In the rows, 128 means zero.
The rows of A fall into several groups, which share some directions, and each row is roughly a mix of its group's hidden directions.
A, 126 rows:
[[139 140 139 154 127 101 159  71 120 119 140]
 [148 169 138 156 122 137 182 115 133 131 123]
 [ 90 119 132 139 137  94 102 110 132  83 144]
 [147 149 131 120 155 155 129 142  81 117 166]
 [110 158 136 142  75 116  98 149 127 143 112]
 [109  89 111 135 125 124 111 138 168 128  82]
 [140  79 116  97 175 126 118 127 138 138 134]
 [125 159 127 152 105 113 173 112 112  93 114]
 [139 103 102 111 175 131  93 148 129 125 153]
 [ 88 116 132 134 149 107 105 114 151  84 147]
 [ 91 122 130 149 101 140 135 150 102 104  87]
 [110 137 150 139  72 118 137 127 144 148  93]
 [142 162 146 160 125 136 183 111 119 120 124]
 [108 109 103 104 122 139  72 157 137 130 132]
 [150 125 149 122 167 129 145 113 162 128 173]
 [139 115 115  96 120 155  97 133 117 179 112]
 [152 143 139 144 180 124 150 125 137 135 169]
 [114 166 102 131 101 128  91 118 103 151 107]
 [158 129 155 133 160 126 161 105 149 127 166]
 [109 109 104 108 117 138  68 151 129 142 127]
 [121 165 131 145 104 102 157  96 113  99 109]
 [154 149 108 122  99 142 137 132 106 177 102]
 [152 146 105 118  99 146 135 141 117 181 107]
 [116 183 130 135 100 128 114 105 117 164 137]
 [117 149 166 142  89 133 145 145 157 158 113]
 [ 92 127 119 147  89 113 117 130 104 106  89]
 [140  91 105 118 173 112 125 115 109  92 135]
 [114 103  90 127 115 130 104 150 150 126  81]
 [143 159 157 136 117 139 172 150 162 143 124]
 [ 95 131 124 142  90 123 125 115  90 112  88]
 [117 159 139 147 106  95 163  97 121 107 109]
 [111 104 111 134 104 119 107 139 161 113  78]
 [134 114 144 105 162 154 144 102 118 118 175]
 [105 102 108 110 118 122  67 143 113 124 127]
 [111 182 129 132 118 144  95 117 119 164 136]
 [137  73 112 110 176 129 132 129 143 130 124]
 [118 175 110 115 112 138  95 123 116 171 136]
 [129 110  91  90 137 127  78 145 127 117 139]
 [136  99  93 105 155 130  82 154 131 134 135]
 [119 104 103  95 141 136  76 155 129 121 142]
 [136 108 122 100 119 149  97 129 118 183 109]
 [107 138 123 139  99  98  97 160 165 134 106]
 [151 143 112 112  98 146 128 147 109 179 108]
 [126 142 141 130 144 150 166  90  97 136 162]
 [113 116 106 139 102 122 113 124 149  98  74]
 [136  94 123 113 150 158  91 154 135 159 147]
 [105 104 127 160 101 116 128 130 164 135  85]
 [116 165 133 155 105 110 166 121 114  95 108]
 [126 160 131 139 112  95 166  99 106  99 115]
 [130 123 128 124 160 151 153  88  88 114 154]
 [146 138 135 167 129 108 172  86 122 119 122]
 [141  91 138 117 149 121 161 147 144  81 131]
 [159 120  82 114 170 129 107 146 116 118 142]
 [105 133 126 151 104 101 106 152 142 113  80]
 [134 123 129 118 168 159 154 105 109 127 172]
 [143  90 106  89 170 122 124 126 134 103 137]
 [150 132 141 102 159 130 115 129  90 144 173]
 [153 135 145 114 133 110 122 115  73 140 165]
 [115  94 117  90 139 131  78 147 142 134 139]
 [132 134 121 133  90 105 110 147 168 145  88]
 [160 136 115 107 109 158 137 147 114 176 112]
 [152 141 119 109 109 157 132 158 109 177 115]
 [103 123 137 166 109 145 139 130 180 140 106]
 [146  97 101  99 177 147 140 130 128 134 148]
 [145 151 141 152 133 125 182  90 115 119 126]
 [145 122 158 106 157 113 135 118 113 155 176]
 [141  98 135 123 155 122 176 143 137  87 134]
 [138 107 126  95 125 154 101 136 123 182 114]
 [162 125 133 126 169 146 152 143 155 143 163]
 [142  79 108  95 172 125 131 134 139 128 131]
 [116 112 120  81 135 150  84 155 138 134 143]
 [123 132 122 108 148 155 140  95  88 137 169]
 [149  97  95  85 158 132 114 106 111 123 129]
 [145 130  85 111 156 154  98 161 128 127 143]
 [115 168 119 146 108 143  90 112 100 159 121]
 [145  85 108 104 179 142 137 127 135 130 141]
 [ 98 130 116 142  87 106 106 131 111 113  86]
 [109 120 153 129  78 107 136 106 136 146  93]
 [149 105 110  86 136 146 103 125 123 173 117]
 [146 105  99 102 178 124 105 132 130 118 154]
 [161 141 108 114 122 159 139 147 112 178 117]
 [145 158 151 152 131 122 179  93 122 132 135]
 [112 175 123 132 107 140  83 119 112 156 123]
 [137  86 118 108 153 150  94 154 139 155 139]
 [115 120 128  98 118 149  94 183 141 140 119]
 [122 154 133 148 109 103 170 107 121  90 107]
 [136  96 123 102 148 145  88 151 139 163 145]
 [121 176 121 124 108 131 100  89 114 156 133]
 [107 107 112 106 134 146  76 164 128 117 140]
 [145 116  91 115 176 125 104 125 118 111 160]
 [130 108 122 101 130 166  99 137 121 178 116]
 [139 147 126 158 118 110 167  76 120 133 124]
 [153 127 135 109 163 136 130 134 157 148 179]
 [151 120 164 105 155 110 127 114 105 135 173]
 [150 116 100 112 182 142 120 138 116 107 154]
 [103  88 129 109 134 140  82 163 137 134 127]
 [140 126 133 118 150 161 165  98 101 135 165]
 [139  99 132 107 152 158  92 147 142 155 156]
 [154 144 105 152 121 111 154  83 119 142  99]
 [110 185 154 155  98 138 134 132 130 133 138]
 [104 108 143 137 151 105 117 109 146  76 148]
 [144  99  88 120 143 108  99 126  88 115 112]
 [115 172 121 133  95 127 100 114 116 171 128]
 [138 100 128 107 153 162  92 151 142 149 154]
 [ 91 135 121 139  87 115 116 114  91 116  97]
 [113  91 115 125 128 133  98 139 174 152 101]
 [155 119 127 108 176 137 122 134 158 135 168]
 [120 165 158 165 105 151 150 137 136 158 126]
 [113 176 138 162  81 131 129 127 115 125 118]
 [115 117 130  97 134 143  85 180 136 129 126]
 [137 107 126  93 127 156 100 138 122 179 115]
 [154 119 140 108 160 130 128 131 165 137 178]
 [104 154 167 149  83 120 152 115 137 128 120]
 [118 135 137 149 134 100 157 138 155  74 139]
 [105  85 122 103 140 126  82 154 140 119 133]
 [146 137 130 121 150 136 151  84  96 138 168]
 [103 106 120 141 118 131 132 152 184 132  95]
 [121 142 163 135  84 115 162 108 142 144 103]
 [102 138 107 142  79 128 122 157 110 144  98]
 [125 139 155 132  98 134 145 166 169 149 106]
 [142 143 125 155 128 113 167  72 119 129 132]
 [139 104 101 109 171 125 101 110 100 115 151]
 [105 127 118  95 128 138  80 169 132 142 143]
 [112 122 159 147  84 102 143 121 139 144  92]
 [112 112 128  90 120 134  77 166 136 127 137]
 [148 145 150 152 131 116 189 111 142 128 118]]
One row of each group comes first, with its name. Which group is each row after those in?
[118 166 150 158  77 115 123 112 115 126 120]
<60>
[119 152 141 163 125  97 157 121 134  83 142]
<8>
[147 122 144 123 155 141 160  92 111 122 173]
<28>

[122 141 158 140  85 117 162 121 154 144  98]
<8>
[144 142 134 159 128 105 166  79 111 126 141]
<28>
[123 159 160 129 118 166 147 157 158 148 141]
<8>
[141  91 153 140 140 116 164 133 133  80 127]
<60>
[120 152 113  97 127 127  82 119 131 175 135]
<60>
[151 140 141 115 155 124 147 125  79 108 163]
<60>
[118 161 145 143 108  93 168 104 128 105 116]
<60>
[115 139 148 160  80 104 141 114 127 143  95]
<8>
[120 124 136 143  97 100 108 164 159 118  92]
<28>
[118 158 158 153  85 122 163 115 122 127 109]
<8>
[155 149 111 122 112 151 149 122  96 175 111]
<28>
